Where one turn sends some rows of the set: a few examples, then the rows asked
kasus: [ -5.4   8.3   6.2 -13.0 -11.6  -1.7 -33.5 -28.3   8.5  -2.3 -11.9  25.6
 -51.1  29.7]
minu: [  4.8   6.7   5.8 -14.7 -20.1  -2.1 -29.2 -13.4   9.6  10.1  -7.8  21.9
 -44.9  38.5]
tira: [  5.9   7.2   3.7  -9.4 -30.4  15.7  -4.6 -17.0  15.6  -3.0  -1.7  30.6
 -21.2  30.9]
Ded: [ -1.6   7.1   0.3 -13.0  -8.9   3.7 -28.5 -15.4  13.6   9.9 -16.1  25.5
 -45.3  36.8]
terud: [-10.3  -3.4   9.5 -19.8 -34.8   0.6  10.7  -1.7  17.3 -13.5  -9.4  31.9
 -23.1  13.0]
Zaf: [  3.9   8.0   4.4 -12.5 -28.1  14.4   1.9 -16.7  19.9  -6.9   4.4  36.2
 -41.4  34.3]
vut: [ 16.1  -6.3 -16.7 -21.5  -6.8   3.5 -43.6  -6.9   6.5   0.0 -15.7  20.0
 -49.3  13.9]
memom: [  4.0 -21.8  -6.7 -32.7 -15.2  -8.4 -30.7   7.8  14.5  -5.3 -17.6  14.8
 -52.3  -6.8]
Kobuf: [  4.3 -21.4  -8.7 -27.8 -25.1   7.9  -3.4   4.6  21.6 -18.2 -10.4  23.5
 -28.8 -14.4]
gug: [  6.0   5.2  11.1 -32.7 -30.4   7.8  -9.2  -8.3  11.0 -10.2   5.1  26.1
 -47.8 -19.9]
Sezib: [  6.5  -9.1 -18.5 -26.1 -28.0   1.3 -28.5 -29.8  -3.5   2.6   0.0   4.0
 -38.5   4.7]
duku: [  3.7  -8.3 -18.0 -24.0 -15.6  -5.3  -8.3 -29.4  13.8  11.9  -0.3   4.5
 -43.9  27.2]
vavi: [ 15.2  -1.2  -8.9 -16.4  -2.9  -2.0 -43.4 -13.4   8.9 -11.3  -8.7  24.0
 -56.7   2.7]
Fufi: [  7.9   5.4  -4.5 -13.6 -17.4   1.4 -24.3 -25.8  19.1   4.1  -7.8  24.3
 -53.2  39.0]
kone: [ 11.7   0.4  -9.9 -17.5  -7.6   8.8 -46.0 -11.6  13.5   4.9 -15.9  19.1
 -46.1   6.6]
dofav: [ 13.3  -5.9 -18.7 -15.9 -12.8  -4.5 -41.9 -22.0  14.1   0.4 -12.4  14.9
 -52.3  10.5]
ges: [ -1.9 -22.1 -11.0 -31.8 -15.9  -7.3 -29.3  -1.4  14.7  -9.2 -27.4  17.0
 -43.5  -7.5]
dipiz: [ -8.8  -6.6   8.5 -19.3 -36.5   5.5  12.9  -0.6  17.4 -17.0   3.7  32.9
 -37.7   9.4]
kan: [-12.9 -11.3   4.1 -17.5 -30.0  -2.0  12.9 -15.5  14.1 -20.0  -2.4  28.7
 -28.6  19.5]
Fam: [  9.1 -18.2  -6.7 -26.3 -30.2  -1.0  -4.9   7.5  10.3 -24.2  -9.3  26.9
 -28.5  -9.7]
pedi: [ -5.6  -5.9   3.1 -34.9 -36.6  -3.7 -25.9 -18.7  -2.7  -3.2  -4.2  11.7
 -47.4 -12.3]
Bisu: [ -4.7 -20.3  -8.1 -26.4  -7.2 -11.6 -20.0  -4.2  19.3 -16.4 -17.6  19.4
 -53.5 -11.0]
Bevos: [  0.9 -20.0 -14.7 -23.8 -21.4 -15.1 -32.0  -6.1  11.0 -10.6 -14.2  13.1
 -50.2 -13.8]
nor: [ -4.2 -18.7  -5.5 -20.1 -32.5  -0.6  -4.9   2.8  12.6 -20.3  -2.5  23.3
 -36.7 -19.3]
tof: [  8.5  10.7   4.4  -8.8 -24.9  10.7  -4.3  -7.8   9.4  -5.2   1.3  36.2
 -28.6  34.3]
donat: [  6.1 -21.4 -10.6 -22.6 -18.2  -2.1   4.4  -1.1  14.2 -29.0  -0.2  26.0
 -34.2  -6.4]
lurur: [  3.8   6.9  12.2 -31.0 -19.6   0.3  11.8  -6.3  28.1  -0.7   4.1  27.3
 -52.0   3.8]
Geten: [  5.5   7.5   1.8  -7.9 -26.0   8.7  -9.0 -24.8   3.1 -16.0   4.9  33.2
 -32.4  34.3]
koti: [ 16.6   2.0 -10.6 -21.2 -10.3   6.3   9.0 -18.4  27.3   5.2   8.2  18.8
 -43.7  21.2]
borek: [ -1.9 -13.0   7.9 -25.4 -37.3  -1.8  12.0   1.9  16.5 -13.1  -4.5  26.2
 -27.3  17.5]

lurur turns into koti
kasus turns into vavi
Where do these go?
vut turns into ges
Kobuf turns into borek
Zaf turns into Fufi

